Each row is where one point has got to under a steady rotation. How many ticks took it there?
The counts run from 0 to 284.
[ -8 -13  -7  -4   5  20  -9  -7  18   0  -1   6   2  18  -9  -3  15 -12
 -13  -3   6   0  18   4 -16  15 -15  -9   5  11 -10  -4  20  -8  -7  19
 -17  12   3  28 -11  -3   9  -5 -20  13  10  18  17  20  -9   0  20  -2
 -37   4  -8   2 -14  12   6   8 -10]
20
[-25  -8 -29  -5  -1   1  -8   8   7  25   3  26  -3  15   7  -1  -8 -17
  -6   2  16  -1  -8  12  11   8 -14  10   8  -6 -26  -8   1 -12 -24  35
 -13  -2 -12  15  -4   0  -2   9  -9  -5   0  15   6  17  -5  -1  -3  -3
 -18   9  -3  24  26   4  -8   8  -1]
53
[-10 -11  -3   0 -12  26 -11  11  11  12   3   5  12  10  14   6   6 -18
  -9   0  10  -5   5  -3 -14   3  -7   8  -9   5 -12   3  21  -9 -26  34
 -22 -23  -7  17 -13   3   6  -7 -11  -5   7  10  18  11  -5  -6  -1  -6
 -34   8   1  24   2  -4 -10   8  -4]
149
[  0  -4 -10   0  -4  21  -9  18  13   6   2  -3  -1  15  19  -5   0 -31
  -6 -10  31  -3   1  -1   8 -11   5  20   9   5 -15  -2   1   5 -14  21
 -36 -13  -9   1   0  -1  -3   2  -1   4   2   8  29  10 -14 -12  -8  -1
  -3  -3   4  28  -9  24   4  12   0]
219
[ -3 -20  -6 -11   7  16 -12   0  16   7  10   5 -15  10  13 -13  -1 -21
  -7   7  -3  10   6  -7  -9   5 -18  20   1  19 -14   3   5 -15 -11  27
 -21   6  -3  21   0  -8   0   2 -12  17   6   8  23  42  -7   4  16  -1
 -22  12  -5   6  -6   8   7  -1  -8]
79
[-17  -8 -20 -20  -6  11  -7   0   5  17   6  17   0   8  20 -21 -12 -10
  -8   0  19   6   0   6   7  26  -4   9   7   5 -10  -8   4  -9 -11  19
 -15   1  -8   7  -7  -2  10  14 -18   1   2  14  20  13 -25  -5 -13   0
 -16  -2  11   7  25  17  -2 -17  -8]
63
[-21  -5 -13   1  -5  11 -16   1  -5  11  -4   0  14   9  20  -5  20 -16
 -20  -6  17 -10  -8   9 -11  11 -26  -6   7  -8 -19  -8  19 -11  -5  30
 -19   1   0  16 -20   0   6  -9 -16  14  14  25  10  10 -18  -1 -13   7
 -26   1   1  26   7  11   8   9  -8]
55
[  0   3 -31  -1  -6  20  -4   3   7   0   2   7   4  15  -8  -7  -4  -3
  -5  -3  13  -8   0  10   9   0 -14   8  24  -5   1 -10   8   8 -16  13
  -9   9 -12   0   0  13  -7   9 -10  18   3  19  27  23 -10 -14  -2  18
 -13  -1  -1  10  10  32  14  22 -15]
201
[-12 -20 -13  -8 -16   7  -5 -10   3  13   4   2   0  14   4   1   6 -18
 -18   8  17 -10 -11   1  -5   5 -32   0   9  14  -6   0  21 -12  -7  30
 -20   2  -5  14 -20  -6  11  -9  -8  20  10  10  16  10 -16   4  -8  18
 -13   8   3  23   3  15   5  32 -11]
56
[ -8  -2 -17  12   0  32   8   1  10  -4  -1  11   6  14 -10  -2  -7  -4
 -15  -6  10   2   8  11  10 -13  -4   0  14   7  -5  -7  18 -10 -13  12
 -15   8  -3  16   1  13   7  18 -22  13  -5  30  18  20 -18  -3   7   6
 -31  -3  -2   7   5  14   5  36  -4]
31
[  4   2 -26 -17 -10   9  -9  -9  23   4  13  14   0  19 -14  -7   5 -18
 -10  -4  11   1  -3  -2  -3   9 -21   9  18   8 -17  -3  27   0  -3  27
 -17   8  -7  -3   1   3  -2  -1  -7  13  11  22  21   8 -17 -12   2  10
   1  10   3   2   8  21   6  25   7]
76
[-24  -7 -20  -8   3  18  -6  -3   6  17  -1  17  -1   7  -5 -19 -16 -10
 -15  -7  14  18   4  10  19  15   2  15  14   2  -7 -20  -4 -16 -25  13
 -17   5 -13  11   3  -2   4   9 -21  -3   5  10  28  18 -23  12  -7  -8
 -14   7   5  15  15  20   0  -4  -4]
178
[-20  -4 -10  -2   0  22 -13   1  10  -2   0  28 -21  20   5  -6   0 -14
  -9 -12   2   7  -3  10   2  11   6  -3  18  13 -14 -32 -12   0  -2   8
 -27  11 -14  10  -1   7   0   2 -15  11   0  17  23  12  -2  -7  10 -17
 -26  -8   3  11   5  22  -3   3  -6]
120
[ -2 -20 -11  -5 -12   9   7   8  13  23  15  19  19  23  -4 -11 -18 -22
  -1 -12  17   0   5 -10  -2   9 -11   4  -3   9   4  -7  18   7   5  24
 -17 -10 -18  17   3   4   6  -6  -9 -15   2  25  30  13 -10  -2  -5  13
  -3  -2   9  12   9  20  -4  20  -4]
152
[ -2  -8  -7  -3   4  21 -10  10   2   0  -6  -2   0   4  -8 -15 -10 -27
 -12 -14  11 -12   4 -10 -10  11  -5   9   6  17 -16 -10  11  -6 -20  18
 -24   1  -5  11 -23  -2  -6   3 -29  17  -5  12  16  13 -14  -4  -1   1
 -27  21   2  16  -6  22   7  23 -14]
185
[-20  -5 -25  -7  -1   6 -16 -12   3   2   9   0 -10  13  -2 -10   8 -10
 -17  -1  10   7  -3   8   8  -8 -21   5  24   4  -4  -9   9  -1 -10  17
 -14  17 -13   0  -4  12  -2   0 -10  20  13  14  26  19 -27  -1   4  21
  -8  -4   0  20  -1  22   2  28 -13]
66
[-11 -17 -28  -1  -5  -6   5   0  16  12  -6  22  -9  11  -1   3   2 -33
 -25  -9  21  -7   6  13   3   0 -25   3   0   6  -7 -18   7  -1 -10  27
 -13   5  -3  -2   6   5  -6  -1  -7  -5  -3  21  16  22 -12 -13 -11  -6
 -20  -7  12   9   3   8   9   3   3]
112
[-10 -23 -20  -1  -5  19  -9   9  12  14   7  12   4   8 -11   7 -10 -13
 -12  -3  10 -12  11   6   0   4  -8  13 -12   6  -8   7  11  -4 -37  31
 -21 -16 -13  18   3   9   8  -4 -20 -16  -1   7  18  22 -10  12   4   3
 -33  15  -2  25  10  -6  -4   9  -4]
33
[ -3   7 -18  -8   4  10 -11   0  19  14  15  10 -16  27   8  -1  15 -11
  -4  -6  16  11  11  10   8   6  -2   6   3  -2 -13   5  27  -6  -4  22
 -28   4 -10  18   2   1  -2  -7  -7  -7   4  19  36  23  -5  -8  10  -7
 -28   1  -1   9  -6  17   7  21  12]
134
[ -2 -26 -17  -4  -4   5  -6  21  16  19   7  12   3  18  -4  -4 -12 -35
 -12  -6  14   2  12  -4  -3  -4  -8  24  -2  -3  -7 -17  -8   1 -27  30
 -22  -1  -8   6   6   1 -14  -3  -9  -3   6  10  33  34   0  -7 -14   0
  -6   3  10  20  -8  10  -7   3 -17]
93
[  7  -5 -26  -9 -12   3   5  -1  23  10   5  16 -11  11  -5 -10  -2 -15
 -13   8  24   3   7   1  13   6 -16  18   4   5  -3  10  24 -10  -6  17
  -5   9  -8   6   4   4  -2   8  -8  11   7  11  29  30 -24 -10  -1   7
 -14   6   4   1   7  22   9  14   4]
192
[ -7 -17 -10  -8  -5   8 -11  -5   0   5   3   5   7   3 -19 -11 -21 -27
 -11 -14   3  -7  -2  -7  -7  15  -9  16   7  24  -8 -21   5 -10 -19  17
 -19   7 -13   8 -13  -2  -4   0 -27  25  -5  11  18  21  -7   2   4   5
 -12  19   1  10   3  19  -5  27 -20]
186
[-17   0 -15  -1 -13  35  -6   1  12  -3  -3  12   5  27  -6  -8   0   0
  -5  -6   4  -3   7   5   4   8  -7 -10  16  -5   8  -7  22  -3  -2  10
 -28  13  -3  18  -9   6  13  -1  -8  19  12  23  27   7 -12  12  15  -4
 -28   1  -7  26  -9  22   8  15   0]
270
[-10 -10 -25   1 -16  14   2   9   7   5  20  17  -6  25  -9  -2 -17  -6
  -6   0  17   9  11  -2   8   7   0   0  17   7   6  -5  10  14 -24  25
 -18  -4 -11  14  -4   9   3  11  -2 -10  12   6  42   8 -10 -12   3   9
 -13 -15  -5  15   8  20  -8  20 -12]
142
[-11 -17 -17  -5  -4  15  -4  -7  22 -12   1  20 -13  14  -8  -9   3 -12
 -24  -9  -1  -6  19  -7 -21  10 -20  -5 -11  18   9   0  22   2  -9  16
 -30   6  -2   2  -6   3  12   1 -13   9  10  17  21  14 -12   2  22  10
 -24   2   5   4   0  10   7  15   3]
136
[-20 -21 -25   0  -6  19   7   0  21   5   0  35  -4  12   4  -2 -15 -14
 -20   4   8  -1  14  10  19   4  -9   3  -4   9   5   0  11 -12 -17  19
 -26   1  -6  12  10   5  25   8 -14  -1  -2  15  14  16 -13  10  14   6
 -15  -2   7   9  15  11  -5  13  10]
272
[-22 -19  -1  16  -3  26  -8   1  -7  -1  -4   9   2   8  19   1  -3 -15
 -13  -4  14  -2   3   9   2  -2 -19  -8   6   6  -1 -11  -8  -3 -10  24
 -27  -8 -10  27 -17  -2   8 -14 -20  11   5  11  15  14  -8   1   3   6
 -36  -6   2  30   3  12  -1  18 -20]
275
[-12  -9  -1   5 -23  22   2  16   6  10   4  -1  13  20  -1   2   1 -18
 -13  -7   8   8   8  -5  -9   3  -6   4  -1   8  -5 -10  20  -7 -16  32
 -31  -6  -6  17 -24  -5  -6  -4 -13   7  12  12  25   3   2  -9   0  -1
 -19  -1   9  26  -8   0  -9  29 -15]
150
[-18 -12 -18  16 -18  12  -3  16  10   0  -7   2   0  11  16  -1  -5 -17
 -22   1  25  -3   2  -2   1   5 -21  -7   4   0  11   2   6   4  -4  24
 -16  -7 -13  16 -24  12   4  -5  -9  14   8   7  15  14 -25  -5   8  23
 -25  -3   2  27   3  23   8  17 -11]
46
[  1 -22  -7  -6  -1  25   6   3  15   4  11   8 -16   6   2  -6 -22 -24
  -4  -2   9   4  14 -10   8  10   5  19  -2  24  -2   2   6  -5 -30  15
 -30 -13  -8  14  -3   2   7   5 -13  -6   0  -6  41  19  -6   5  14 -11
 -24   2   0  14 -11   7  -7   1 -10]
253
[-26  -7  -8  -6 -11  14 -12  -1  -1  17   2  11 -10  12  16   3  15 -16
 -14  11  11   7  -2   6   2   8 -13   0   0   0 -20  -5  18 -24  -9  27
 -17  -6  -3  24 -20 -11   8  -9  -5   8   9  13  12  16  -6   2   2 -14
 -28  13  -1  22   7   3   0   8  -2]
284
[  0  -9 -24 -16 -13   1  -2   3  29   6   3  12   0  16  -8 -21  -1 -20
 -23   0  17   5   9   0  -6  15 -30   9  12   6  -4  -2  32  -1 -11  27
 -11   9   7  -2   3   2  -6   9 -10   4   9  19  17  20 -29  -3   3  13
 -12  17   1  -1   0  13  19   1   5]
77
[-11 -12  -9 -18   7   9 -17   8  11   9   2  -7   8  25  19 -21  -9 -26
   6 -11  17  -4   2  -4  -5  22 -12  14  -9   7 -22   0   8 -11  -4   9
 -30   4 -16  12 -14  -2  -4   3 -10   4  -4  16  20  25  -9  17   8  -5
 -17  21   9  16 -10  29  -3   4  -1]
59
[-10  -6  -8 -16  -2  34 -12   6  13   3  10  -4 -13  11  17 -15  -1 -17
   0  -9  11  -5 -13   0  11  16   8  -3  20  22 -11 -11   4  -4 -16  19
 -26 -11   5   7 -16   2   5  15  -4   3   7   3  29  14 -14  -2   8 -23
 -32  -7  -3  13  -9  12  -2 -11   4]
234
[  0 -20 -29   2  -3  13   9  20  12   3  11  19  -7  24  -5   5 -18 -23
   3  -3  22 -22  -7  -2  23  -1  -5  -3  14  10  -7   0  -7   9 -21   9
 -18  -2   3   5  -6  11   4  21  -2   7  -2  15  26  21  -4 -14  -1  -4
 -14  -4  -4   4  -5  24  -2  13  -2]
107
[-12 -13 -23  -1  15  23  -8  -4  13  12   8   9 -10  13   3  -8  15 -13
 -14 -13  19  11  19   7   5   0  -8   8  12   3 -17   1   6  -4  -9  17
 -33   0  -1  14   7  -1  11  -1 -18 -17  13  17  23   9 -27   4  12  -2
 -15  -6  10   7  -6  27  11  -2  14]
9
[-11 -30 -14  -9  -3  12   4  -6  23  -3   9  32 -15   7   1  -8 -16 -16
 -20   7   8  10  20  -9 -12  10 -16   6 -16  24   4   6  12  -3 -14  20
 -27  -1  -5  12  -1   2  13   4 -18   2   3  10  26  13 -13   4  21   7
 -22   5   0   7   3  13  -9  12  -1]
137
[  1 -17  -7  -2  -8  27 -14  12  26  -8  13   7 -13   4  17  -5   0 -20
  -3  10  -6  14  -2  -3  -9  -1  -6  18   2  14 -16   1   8 -16 -11  23
 -12   5 -12   7 -13   9  -5   0 -18  28   1   9  19  36 -16 -20  12  -4
 -22   2   6   8   0  19  -8  11 -10]
80
[ -9 -12 -13   0   2  14  -7  11  25   1   2   5  -8  27   4   1  18 -33
 -13 -17  16  -5   4  -3  -3   2 -13   5  -2   5 -28  -3  11  -3  -3  11
 -34   8  -5   4 -13   1  -1  -5 -10   2   9  26  16   9  -8 -11  10 -10
 -11   1   9  15 -24  20  -1  21   8]
0
[  0 -24 -16 -11 -11  17 -11   6   3  13  11   6  -5   1   6 -18 -16 -13
  -3   6   8   3  13 -10   2  10   3  20  13  12   6  -2   1   2 -24  23
 -21 -17  -6   8  -7  -9   5  -4  -9   6  12  -6  46  21 -12   5  -9  -3
 -10   2   3  13   3  14  -5 -10 -16]
83
[ -1  -1 -17   7  -3  22   9   7  10  14   1  21   0  22  -5  -6   2  -9
  -6   3  26  15  25   5  17   7   0   6  16  -2 -10  -6   7   6 -28  25
 -15  -4   6  25   4  -7   3  14  -9 -15  14  12  32  14  -5 -12  -2  -1
 -20 -10 -12   7   7  12   2   5 -12]
258
[-16 -17 -17  -8 -18  15  -7  -9  15   6  19  10  -7  12  -2  -1   3  -6
  -7 -14  11  -8 -13  -1   4  14  -9 -16  26  18   5 -14  12   0  -7  13
 -18  -5 -11   3 -24  16   9 -10 -17   6   7   8  40   6 -23   1   4  -6
 -33 -17   7  12   3  10   3   1   2]
6
[-13 -27 -13   0   1   8  -2   5  24  -6   6   9  -2  21   5  -3  11 -28
 -19 -12  16 -18   6 -11 -14  13 -25  -8  -6  20 -14  -6  10   7   0  10
 -28   9  -2  -6 -13   4  13  -2 -18   6   2  20  15   4 -11  -5   9   3
 -17  -5  15  11 -21  22   1  10   3]
1
